In the rows, 128 means zero.
The rows below fall into families. The same turns and mirrors carry the whole set onto itself and the rows of a family onto each other. For each named row, which other rows are in its family? Write them in the order they are listed.
These 18 rows form 3 families of 6 rows each.
z_315: [123 108 164 108 157  98 115 110 120 157 125  92 155 123 102  97 134 140
 135  92 155 126 108 125 148 137 140 130 139 116 122 133 119 136 124 133
 111 123 148 130 153 168 114 129 165 150 152]
z_815: [137 120 136 139 140 163 118 144 106 120  98 132 133 124 147 138 143 122
 132 159 124 140 148 127 125 137 140 104 113 121 127 128 121 129 130 129
 120 114 128 123 151 116  91 162 125 135 102]
z_390: [130 109 150 100 138 106 120  72 109 135 118 104 136 114 122  93 129 147
 138  79 128 118 118  98 146 112 138 147 135 120 120 124 109 129 108 133
 102 149 156 124 114 157 130 123 166 141 156]
z_890: [125 123 147 104 138 114 126  76 104 139 133 107 126 117 118  93 131 132
 133  77 134 111 106 100 146 129 135 145 136 120 122 132 110 127 116 127
 113 143 158 130 128 159 129 121 174 139 164]
z_846: [128 131 113 128 132 161 121 121  96 109 102 135 105 104 157 131 153 106
 134 146 114 122 145 105 131 120 123 113 105 124 134 121 115 131 132 126
 122 137 117 112 129 103 102 135 131 125 121]
z_466: [147 124 125 133 138 138 136 124 100 101 110 131 111 119 145 113 154  99
 161 138 130 141 140 133 126 135 130  97 128 129 144 128 132 141 129 126
 100 118 116 120 151 122  96 134 104 123 120]
z_581: [126 106 165 106 159  89 111 109 120 153 110  95 155 119 108  88 137 149
 143  93 137 130 116 124 156 123 150 138 134 116 120 126 112 136 121 144
 102 120 153 130 142 164 116 127 154 149 146]
z_595: [148 132 126 134 138 142 138 135 102 108 113 133 116 114 140 113 147 114
 154 146 141 137 145 134 133 133 124  95 129 121 150 125 134 138 147 140
  98 113 120 125 155 128 102 145 104 122 128]
z_501: [119 131 106 121 121 172 136 119  91 112 109 139 115 111 155 126 165 109
 126 140 123 109 149 119 136 124 120  97 114 120 130 120 108 129 136 131
 114 142 120 120 126 107 104 132 134 128 122]
z_9: [127 108 162 107 144  89 110 100 118 151 122  95 151 127 106  91 151 127
 128  89 142 133 100 125 149 130 152 129 137 122 123 135 117 144 118 131
 112 120 143 125 150 169 109 119 160 147 154]
z_180: [124 117 152 103 125 113 112  77 110 135 122 111 132 126 127  92 140 126
 124  71 127 111 102 100 152 118 138 146 128 118 123 128 103 122 113 131
 117 143 150 130 121 158 129 128 175 147 152]
z_790: [113 100 160 106 147 123  98 101 134 148 107 110 163 120 110 103 131 163
 120  95 118 127 128  97 146 125 147 153 130 110 111 128 116 141 114 142
 127 136 147 128 114 153 109 133 174 142 155]
z_235: [132 129 137 139 142 176 116 136 115 117  99 144 134 122 147 140 141 128
 137 164 122 132 147 109 132 135 145  98 116 126 127 131 120 129 145 137
 117 114 131 123 148 119  98 163 128 131 114]
z_252: [114  98 159 108 126 119 103 104 127 151 112 114 166 133  99 109 132 155
 106  90 131 130 114 104 141 125 137 139 129 106 116 132 123 135 108 135
 141 140 142 127 129 157 109 151 174 148 145]
z_550: [104 106 158 109 139 133 103 104 128 149 121 110 158 121 110 107 125 153
 112  90 130 119 121 103 142 137 136 147 130 107 115 133 117 133 119 133
 138 136 144 139 120 156 111 141 183 148 158]
z_967: [132 129 124 128 134 150 146 123  95 109 121 142 123 126 144 108 163 102
 154 143 134 128 140 138 135 140 135  89 132 127 140 126 121 137 136 135
  98 113 124 121 151 126  95 130 104 124 123]
z_545: [125 119 126 136 133 172 131 135 101 124 108 135 145 130 137 140 158 127
 125 158 129 128 146 129 125 138 141  85 120 126 123 130 114 131 133 130
 113 118 134 121 148 119  90 157 129 137 110]
z_760: [141 137 110 127 135 167 128 114  97 106 104 129 100 103 158 131 156 116
 137 147 125 121 148 107 134 123 124  97 114 131 136 126 113 140 145 125
 106 144 119 118 131 116 108 133 136 124 131]

Same family as z_846: z_315, z_815, z_890, z_466, z_550
Same family as z_9: z_595, z_180, z_235, z_252, z_760

The rows below fall into families. The same turns and mirrors carry the whole set onto itself and the rows of a family onto each other. For each named row, which other rows are in its family? Write them in the order they are listed.
These 32 rows form 4 families of 8 rows each.
z_786: [122 117  86 114 131 137 158 128 108 139 115]
z_284: [103 110  81 121 138 177 128 126 122 102 132]
z_193: [118 132  94 136 127 158 134 153 139 112 138]
z_93: [112 106  80 118 144 168 144 110 108 115 119]
z_906: [136 125  94 137 147 177 130 128 114 129 142]
z_979: [136 125  91 129 146 150 150 124 109 132 113]
z_644: [108 113 102 111 162 145  83 109 137 134 142]
z_319: [105 121  89 119 111 139 147 150 132 124 136]
z_569: [115 116 117 109 127 125  98 117 146 128 159]
z_181: [104 130  99 100 163 110 126  99 120 126 136]
z_877: [101 108 112 116 134 108 117 101 140 144 136]
z_164: [121 127  95 135 119 136 157 138 129 125 125]
z_2: [106 134  95  99 175 131 106 106 122 117 143]
z_646: [ 94 109  86 125 117 158 143 129 131 103 137]
z_211: [103 104  86 122 123 149 158 113 117 114 122]
z_889: [114 107 105 110 160 126 106  93 124 148 127]
z_763: [127 120  79 110 154 168 131 136 106 131 118]
z_694: [132 130  87 131 152 172 127 141 121 118 125]
z_326: [137 121  99 137 138 156 151 118 108 139 134]
z_175: [ 94 114 109 116 135 127  94 118 153 129 151]
z_200: [122 112 119 107 129 112 115 100 133 142 147]
z_621: [106 107  88 113 146 103 127 102 122 149 135]
z_481: [115 110  80 109 172 133 101 106 118 142 136]
z_391: [ 94 136  99 103 157 125 105 120 139 109 154]
z_372: [123 124 103 143 116 147 154 130 125 131 145]
z_301: [122 128 100 142 126 167 133 141 130 121 154]
z_126: [ 92 114  91 119 130 108 112 123 146 132 155]
z_404: [134 111 113 103 152 128 102  96 122 143 140]
z_706: [100 117  83 113 156 139  87 127 141 127 155]
z_199: [111 125  82 115 135 168 119 157 130 115 139]
z_963: [125 116 111 105 151 143  85 112 134 130 153]
z_507: [ 94 133 104 105 145 104 125 111 136 117 149]

Same family as z_621: z_786, z_319, z_763, z_481, z_126, z_706, z_199
Same family as z_372: z_906, z_569, z_326, z_200, z_301, z_404, z_963
Same family as z_646: z_284, z_93, z_181, z_2, z_211, z_391, z_507

The rows below fall into families. The same turns and mirrors carry the whole set onto itself and the rows of a family onto each other. For each named row, which other rows are in its family? Write them in the order they are listed.
These 40 rows form 5 families of 8 rows each.
z_364: [121 138 109 124 142 129 130 124 157 133 146 127 119 157 124 150 127 133
  95 164]
z_415: [121 160 135 110 138 131 110 141 138 149 154 136 152 135 108 140 127 128
 113 141]
z_346: [151 107 121 147 102 128 128 115 142 145 141 124 130 117 141 149 124 118
 161 139]
z_943: [136 147  96 138 133 139 120 112 115 124 143 118  99 164 118 151 147 140
 123 127]
z_221: [132 100 130 126 125 126 134 146 138 112 162 147 150  96 134 123 126 137
 140 140]
z_131: [130 160 142 114 131 135 118 142 152 137 156 133 158 140 117 155 136 128
 118 131]
z_868: [132 134 102 132 129 149 124 116 123 107 138 122 103 165 111 144 141 130
 105 120]
z_966: [132 158 143 130 136 120 119 145 155 149 150 132 153 143 111 133 133 124
 111 139]
z_691: [127 115 141 162 114 119 115 148 118 113 172 164 138 131 136 144 144 159
 124 120]
z_772: [144 132 112 139 132 139 116 110 110 120 134 125 105 158 114 152 149 131
 111 111]
z_445: [134 103 142 157 124 115 120 166 116 103 172 148 128 123 123 136 149 134
 125 126]
z_191: [139  97 118 135 116 126 132 129 147 119 147 148 146  96 139 120 124 142
 123 136]
z_560: [104 114 135 155  95 134 125 141 124 132 155 107 105 136 150 145 135 134
 152 150]
z_795: [122 104 151 156 109 130 125 156 112 113 175 152 128 130 132 150 153 147
 133 134]
z_701: [117 156 127 104 134 119 128 144 160 137 161 137 150 129 107 148 137 127
 118 139]
z_453: [134 113 116 147  91 126 125 114 154 142 137 111 128 120 130 153 140 121
 159 131]
z_88: [143  88 124 142 125 130 140 137 129 123 153 160 147 101 134 132 130 140
 135 141]
z_198: [145 115 120 142 106 125 136 115 153 141 147 122 137 117 125 162 140 127
 162 151]
z_413: [103 110 129 151 110 137 119 148 116 137 151 111 107 140 162 137 136 147
 141 153]
z_337: [ 88 111 135 156 100 128 115 142 123 129 146 118 113 143 145 143 137 156
 147 145]
z_117: [142 127 110 151 105 128 132 120 139 143 139 120 127 127 137 155 131 127
 173 156]
z_308: [111 144 116 116 133 155 112 141 101 119 135 126 132 136 106 116 126 133
 123 112]
z_317: [116 146 128 109 132 133 109 152 110 121 152 118 133 129 115 109 121 138
 121 109]
z_268: [111 131 106 124 140 139 141 119 149 130 135 124 121 141 132 146 136 148
  95 168]
z_589: [121 126 105 128 132 132 144 128 158 125 136 119 124 164 126 136 139 140
  98 162]
z_53: [125 132  98 117 144 135 144 124 159 133 138 121 131 146 114 143 125 146
 114 166]
z_380: [135 141 100 149 134 134 122 117 102 116 139 115 101 154 114 140 129 145
 117 109]
z_720: [146  93 120 128 123 129 137 147 148 117 144 147 152 109 120 131 125 135
 150 147]
z_616: [132 112 144 159 117 120 115 151 105 105 176 144 125 134 136 143 142 144
 139 117]
z_996: [135 111 150 150 116 128 117 153 122 112 177 159 127 135 138 150 160 133
 125 121]
z_468: [118 133 105 127 141 130 143 109 152 128 136 130 108 150 111 152 130 152
 111 161]
z_41: [127  88 126 135 130 141 141 141 143 118 139 152 144  99 132 127 128 137
 133 145]
z_919: [112 145 130 127 140 142 108 142 107 130 130 138 133 130 114  98 129 131
 125 122]
z_213: [114 122 135 162 109 125 115 143 112 125 158 119  93 136 149 137 142 145
 145 157]
z_186: [132 152 137 117 144 128 119 150 148 131 162 139 152 133  97 138 130 124
 116 126]
z_821: [132 140  98 139 124 145 125 116 112 110 133 136 111 166 114 136 159 132
 123 119]
z_169: [107 106 123 158 111 126 125 131 116 130 145 110  99 138 146 146 133 150
 153 156]
z_420: [109 141 126 122 145 140 106 148 103 116 147 126 112 134 114 108 127 135
 118 117]
z_541: [153 119 126 151 102 139 128 117 142 150 135 120 133 129 131 162 139 126
 161 135]
z_520: [103 131 127 115 139 148 109 148 108 120 133 121 132 132 122 111 112 132
 120 113]

Same family as z_364: z_415, z_346, z_868, z_560, z_795, z_88, z_308
Same family as z_317: z_445, z_701, z_117, z_380, z_720, z_468, z_213
Same family as z_616: z_943, z_221, z_198, z_53, z_186, z_169, z_420

